[[8 2 7 7 7 5 2 3]
 [7 3 1 1 2 6 1 5]
 [3 3 8 8 6 3 1 8]
 [2 6 8 8 6 6 3 2]
 [6 2 8 8 7 1 8 6]
 [8 5 8 8 8 1 4 2]] -> 8

[[-685 -762 -113  671  659 -148  568]
 [-846 -480    2  436 -355    1   23]
 [-559  190  230 -656 -487  167 -624]
 [ 693   58 -467 -227  155 -633 -101]
 [-337 -549 -121   88  586  -90  472]
 [-539 -235   75  147  622   -1  543]
 [-218  533  328 -931 -707  312 -756]] -> -218

[[3 2 4 2 3 3 2]
 [2 4 3 4 4 4 5]
 [3 6 4 5 4 2 7]
 [4 4 3 3 4 3 4]
 [3 4 3 2 4 3 3]
 [2 3 1 3 4 4 2]
 [3 3 2 3 3 4 2]] -> 3

[[58 55 33 61 46 15 48 46 80 58 63 51 62 55 70 65]
 [55 58 56 78 40 64 65 62 80 78 61 60 68 58 61 57]
 [58 56 42 54 69 47 62 55 70 75 63 60 71 52 59 63]
 [58 61 83 57 61 47 59 57 66 54 44 57 59 65 58 49]
 [64 56 64 76 57 66 85 60 63 89 53 59 51 63 57 56]
 [58 56 95 70 61 56 81 61 54 72 70 63 54 55 62 63]
 [54 54 57 59 58 21 80 60 69 59 67 64 66 59 61 58]
 [56 56 56 78 55 81 61 71 58 54 58 60 67 59 56 56]
 [58 59 60 36 79 57 51 57 52 74 70 55 62 64 62 61]
 [57 57 75 67 71 63 59 67 75 59 49 57 72 55 61 59]
 [63 52 51 53 47 35 58 63 64 47 61 57 58 63 63 53]] -> 63

[[ 73 104  77 126 111  63  41  37  81  48  38  71  23]
 [ 37 118  59 103  39  24 117  59  76  68  60  48  77]
 [ 71  40  56  64  40  50  64  39  28  63  27  45  58]
 [ 67  49  65  30  70  47  48  86  51  66  63  80  69]
 [ 37  39  79  49  49  47 170  59  53  70  73  63  72]
 [ 36  35  55  90  28  57  64  66  24 114  73  75  69]
 [ 50  83  32  95  79  23  36  63 183  76  50  61  53]
 [ 53 159  59 108  49  47  79  33  46 217  51 161  38]
 [ 45  27  42 119  67  64 125  70  32  91  47  49  77]
 [ 26  73  38  42 111  48  59  42  94 110 106  77  34]
 [ 54 155  50  26  31  73  38  30  43  63 129  55  33]
 [ 49  48  70  55  65  47  32  50  38  48  48  67  91]] -> 49

[[163 741 357 369 138 713 395 754 453 345 602]
 [642 354 465 525 223 928 493 587 447 875 861]
 [543 517 763 809 323 476 660 347 587 634 571]
 [295 509 238 199 408 863 750 337 338 610 333]
 [890 311 680 738 821 519 417 597 402 791 778]
 [874 440 703 794 579 497 410 504 332 791 664]
 [229 638 823 880 437 433 440 774 510 321 840]] -> 229
---
[ 0.102 -0.149 -0.056 -0.039 -0.134] ==> 0.102
[ 0.1 -0.9 -0.5 -1.7  1.0 -1.5] ==> 0.1
[ 0.11 -0.19 -0.10 -0.08  0.08  0.02] ==> 0.11
[-0.009 -0.113  0.049  0.097] ==> -0.009
[ 13.72   1.18   1.76 -11.18] ==> 13.72
[-0.02 -0.08  0.17 -0.06 -0.16  0.00] ==> -0.02
[ 1.54  0.21 -1.13  0.39  0.35 -1.47 -0.46] ==> 1.54
[ -67.6  131.0 -151.4  -95.6  -66.1  -48.0  -88.8] ==> -67.6
[ 0.090  0.084  0.047  0.116 -0.005 -0.136  0.138] ==> 0.090
---
[[-14.2   1.9   5.3  16.4 -17.5 -43.6]
 [  1.6  -6.8   6.0  10.2  32.1  43.3]
 [-36.3 -26.9   3.1  11.7   9.4  45.1]]	11.7

[[-21.6 -30.5   8.7  -7.1 -23.6  -3.0]
 [ 18.9   2.9 -38.4  48.4  24.4  41.5]
 [-60.0  33.2  21.9 -13.1 -18.8   3.0]]	-13.1

[[  1.6   0.5 -12.0 -12.3]
 [-31.6  35.6  46.5  29.0]
 [-39.4 -47.4 -24.3 -39.9]]	-47.4

[[-39.8  18.0   5.6 -44.7]
 [ 21.5 -19.0 -49.9  10.2]
 [-13.3  19.8   1.1  -0.8]]	19.8

[[-26.7  38.3 -10.1  50.9  25.6 -16.6 -45.5]
 [-11.9  35.1 -14.3  57.3  29.0 -18.7 -50.0]
 [ 50.6  24.7   8.8 -36.4 -33.5 -42.7   6.9]]	-33.5

[[-13.0  30.6  44.4 -40.1]
 [ -4.9 -28.0 -45.5  -2.3]
 [-11.0  32.2  44.7 -41.0]]	32.2

[[ -2.4  -9.9 -17.2 -56.1]
 [  5.0  18.5 -14.6 -60.7]
 [ -6.2 -24.6   6.6  53.8]]	-24.6

[[60.3 41.9  1.4  1.4]
 [31.2 21.8  2.5  1.7]
 [36.5 24.8  3.1  4.7]]	24.8
